[6.50 3.63 3.86 3.12 2.38] => 3.63

[[-2.66  4.69  2.79 -6.48  1.28]
 [-1.62  6.11  2.83 -6.63 -1.34]
 [ 1.22 -4.61 -1.46  5.07  0.51]] => 0.51

[[ 5.71  1.97 -0.82  1.58  2.43 -1.97  6.26]
 [-5.24  8.87 -1.18  0.28 -2.63  1.93 -8.38]
 [-0.24  2.28  4.15  8.68  1.10 -0.10 -3.54]] => 1.10

[-0.18 -5.57 -7.54 -3.38  0.29  1.58  1.95] => -0.18

[ 3.76  2.93  2.53  6.86 -4.47] => 2.93

[-2.53 -0.73 -4.91 -6.86 -0.81] => -2.53
---
array([[ 7.26,  0.07, -4.86, -2.38],
       [ 7.32, -1.05, -4.81, -2.18],
       [ 6.64,  2.81, -4.64, -2.83]])	-4.81

array([[ 6.44,  0.32,  6.43, -1.36, -4.47, -2.89],
       [ 2.08,  0.00, -1.77,  2.41, -0.78, -0.40],
       [ 2.22, -5.95,  7.63, -3.33,  5.81, -4.61]])	-4.61

array([ 5.93, -5.09, -8.30, -6.56, -6.12, -3.85])	-6.56

array([[ 2.52, -5.57,  8.45, -5.18],
       [ 2.71, -1.73,  4.22,  6.27],
       [ 3.96, -4.81,  8.78, -4.93]])	-5.18

array([-1.11, -3.99,  5.36, -3.74, -6.83, -4.70,  4.03])	-4.70

array([[-1.30, -6.08, -0.40,  2.75, -0.40,  0.00,  7.37],
       [-1.25, -5.86, -0.39,  2.65,  0.00, -0.88,  7.10],
       [-0.54,  0.00, -0.17,  1.15, -0.17, -0.38,  3.07]])	-5.86

array([-5.69,  7.79, -7.54,  1.74, -2.34])	-5.69
---
[[6241 5028 5723 7218 4045]
 [1270 9869 7484 5096 8553]] → 5028

[65 65 86 59 39 24 75] → 59

[[215 340 658 886 658]
 [600 404 518 485 518]
 [480 446 471 566 471]] → 404

[[571 351 711 688 807 443 777]
 [183 746 538 728 471 716 559]] → 443

[[46 56 88  3]
 [61 50 80 26]
 [67 58 33 92]] → 33

[[ -5 -15   6 -10  34   6  -1]
 [ -6  19   2   3 -29   1  28]
 [ 34 -11  -4   2  43  21 -23]] → -15
---
[[-2.64  1.12  8.39 -3.46 -1.71]
 [-2.80 -0.36 -1.44  3.92  3.16]
 [-2.82 -0.47 -1.22  3.94  2.93]]	-1.22

[[ 1.25  2.63  2.55  2.53  3.23 -0.38]
 [ 1.90  1.01  2.96  0.58  0.76  8.29]
 [ 0.50 -0.23 -1.05  0.85  1.66  0.39]]	-1.05

[[ 0.50 -0.50 -8.29 -0.22 -5.55  0.05]
 [-0.29  0.11 -1.65  0.58 -8.60  0.02]
 [ 0.94 -0.92 -5.66  0.09 -6.23  0.38]]	-5.66

[[-4.39 -0.64 -4.37 -1.96  0.30  0.03]
 [ 2.79 -8.14  8.81  5.32 -1.35 -0.04]
 [ 5.70  0.46 -5.24 -3.62 -0.24 -0.13]]	-5.24

[[ 5.63  2.16 -2.34  3.41  1.90  5.87  0.17]
 [ 0.97 -2.13  1.64  4.83 -0.78  7.06  0.17]
 [ 1.29  5.24  1.51  2.31  2.80  5.87 -2.69]]	1.51

[[-1.70 -3.95  1.17  6.62  0.67 -2.18  4.76]
 [ 2.27  4.13 -3.29 -3.51  0.61  2.18  6.44]
 [-0.83 -4.55 -3.17 -0.46 -0.28  0.30  3.10]]	-3.17
---
Input: [[5.04, -3.14, -0.82, 0.52, 0.25, 0.12, -0.47], [-2.07, -0.50, -1.39, 0.05, -7.89, 0.29, -1.96], [-2.47, -0.78, -0.83, 0.16, 1.55, -0.55, 1.10]]
Output: 1.10
Input: [[3.74, -3.65, -5.78, -4.76, 6.70, 5.43, 5.84], [1.03, -2.30, 2.93, -4.33, 6.46, -7.89, -4.95], [5.10, 5.78, 0.38, 7.14, -6.77, -3.04, 4.09]]
Output: 4.09
Input: [[-2.87, -0.81, 8.85, 2.47], [-2.09, 2.28, 0.19, 6.08], [-0.54, -0.27, -2.95, -1.82]]
Output: -1.82
Input: [[5.09, -1.51, -2.67, 1.71, -5.89, 4.00], [6.94, -1.47, -1.45, 2.21, -3.73, 2.77], [-3.28, 0.88, 0.69, -1.24, 3.82, -1.66]]
Output: -1.66
Input: [[-0.01, 3.74, -4.18, -2.12, -0.51, 4.17, -4.38], [-5.35, -0.99, 3.37, -4.19, 0.84, 3.73, -3.57], [6.84, -2.74, -4.57, -4.60, 0.49, -4.27, -0.15]]
Output: -0.15
Input: [[8.64, 0.98, 3.44, -2.42, 0.08, 6.42], [-5.83, 0.48, 4.11, -0.70, -4.82, 1.94], [1.36, 0.45, -1.00, -5.13, 4.07, -4.34]]
Output: -4.34
Input: [[-7.11, 3.22, 5.92, -2.13, 0.85, -1.21, 2.90], [-0.26, 0.03, -0.42, -0.13, -0.29, -0.24, -0.20], [0.28, -0.28, 0.02, 0.07, -0.69, -0.39, -0.06]]
Output: -0.06
Input: [[-0.16, 0.18, -0.58, -0.11], [0.35, -8.04, -0.27, 4.33], [0.26, 8.28, 0.77, 0.99]]
Output: 0.99
Input: [[0.30, -0.32, 0.09, -0.82, 0.05, -2.04, 0.26], [-5.63, -0.14, 2.39, -1.73, -1.43, -0.64, 1.87], [6.92, -1.75, -4.40, 2.98, 1.37, 1.10, -3.58]]
Output: -3.58
---
[ 0.13 -0.20 -8.68  7.10] result: -0.20
[-2.78  6.46 -7.47  1.27  8.71  3.08  7.18] result: 8.71
[-3.84  0.13 -2.67 -7.36 -2.91] result: -2.67
[ 4.13 -0.81 -2.23  6.83] result: -0.81
[-0.35  0.90  0.09  0.01 -7.67] result: 0.09
[-0.59  0.08 -0.16  7.23 -0.03] result: -0.16
[ 2.81  8.20 -3.41 -2.97  0.64 -6.51] result: -2.97
---
[[83 71 10 62 66]
 [87 91 32 42 75]] ans = 62

[[135  25 150 156 158 137 102]
 [107  25 188 144 157 157 224]
 [134  25 182 149 158 178 213]] ans = 156

[[4 4 9 1 4 4 4]
 [4 4 3 0 3 3 3]] ans = 1

[[21 18 26 53 70]
 [10 32 72 32 27]
 [ 5 35 81 27 31]] ans = 53

[210  68 760 432] ans = 432

[[66 67 70 67 66 68 63]
 [58 28 73 34 67 63 23]
 [69 84 73 81 64 70 84]] ans = 67

[6 7 1 7] ans = 7

[1 7 3 6 5] ans = 6

[ 42  57 811 613 521] ans = 613
---
[[-0.04 -6.55  0.91  1.36]
 [-0.13 -4.92  0.60 -2.79]
 [-0.05 -5.28  0.26 -1.64]] out 0.26

[[-0.58  6.75 -6.36  6.08 -5.68 -2.34]
 [ 1.29  1.43 -5.13  6.74 -0.72  1.22]
 [ 1.88 -2.25 -3.61  7.44  0.01  1.54]] out -3.61

[[ 1.86  0.15  2.27 -3.42]
 [-0.50  0.01  0.50  6.59]
 [-4.85  2.99  2.55  0.95]] out 2.55

[[-0.19 -1.42  0.46  1.59  1.34  0.62  1.38]
 [-6.76  0.42  0.01  7.17  8.37  5.97 -5.65]
 [-3.07 -1.16 -0.71  4.31  4.26  2.84 -1.63]] out -0.71

[[ 3.27 -0.42  1.87  3.50  2.23  4.73]
 [-1.63  2.32  1.13 -1.21  6.38 -1.45]
 [ 3.27 -2.53 -2.03 -1.22  3.48 -4.32]] out -2.03

[[ 3.25 -4.19  3.81 -2.65  0.13]
 [ 0.78  3.58 -7.41 -6.25  0.48]
 [-0.72  0.79 -5.20  0.72 -3.82]] out -5.20
---
[[125, 209, 188, 109, 161, 168, 58], [139, 160, 49, 146, 175, 223, 199], [127, 183, 142, 64, 205, 180, 59]] ==> 125
[[1, 30, -41, 36, 23], [1, 31, -4, 9, 20], [-5, 27, -41, 36, -7]] ==> 1
[[697, 196, 120, 154, 464, 268], [423, 474, 501, 353, 223, 523], [365, 247, 695, 951, 598, 619]] ==> 697
[[7, 4, 4, 3], [5, 1, 1, 6], [4, 6, 7, 4]] ==> 7
[[84, 174, 88, 43, 204], [119, 198, 25, 84, 160], [182, 222, 126, 179, 172]] ==> 84
[[4403, 5844, 7043, 7356, 1402, 3806], [3282, 6819, 6001, 3889, 6762, 5429], [6638, 1659, 8680, 2626, 6661, 9028]] ==> 4403
---
-13.61,-9.78,-0.91,-5.97,-4.96,-16.52
15.18,-14.29,-10.05,-10.39,8.41,11.48
-5.86,-15.02,11.41,-15.54,-12.37,-8.62
-> -5.86

-80.2,-183.4,-157.2,168.7,156.8 -> -80.2

0.71,-0.09,0.94,0.80,-0.54,0.57
-1.41,1.70,-1.02,-0.57,-1.52,0.39
-> -1.41

10.8,-5.1,-0.3,4.2,5.5,-18.7 -> 10.8

-0.910,-1.286,-1.140,-0.447
-0.160,0.575,0.318,1.496
-> -0.160

-0.118,-0.150,-0.024,-0.153,-0.018,0.190,-0.002
0.175,-0.005,-0.014,0.039,-0.017,-0.206,-0.004
-> 0.175
---
283	781	483	868	562	33	544 ==> 283, 544

221	68	23	56 ==> 221, 56

48	17	28	-42 ==> 48, -42

44	98	23	94	43	89 ==> 44, 89

230	56	46	111	50 ==> 230, 50

-577	-652	-141	300
-241	-163	-655	596
-174	-708	-503	546
==> -577, 546
---
[ 1.88  5.43 -8.00  5.96 -1.11] value 5.43

[[-6.24 -5.01 -6.21  2.71  6.29]
 [-6.74 -6.66 -5.55  3.22  5.40]] value -5.01

[-0.16 -2.33  4.69 -3.11 -0.35 -3.17 -6.99] value -2.33

[-5.25 -8.37 -5.71 -2.43 -4.45 -1.70] value -8.37

[[ 2.65 -2.95  2.02 -2.78  6.39 -1.86 -0.52]
 [ 1.90  1.95 -1.04  1.22 -1.22  3.81 -1.37]
 [-1.45  3.63 -1.54  2.68 -3.47  4.58  2.48]] value -2.95

[-6.87 -1.15  4.95  0.10  0.97 -5.23 -3.60] value -1.15

[-4.42 -7.43 -5.18  0.75] value -7.43
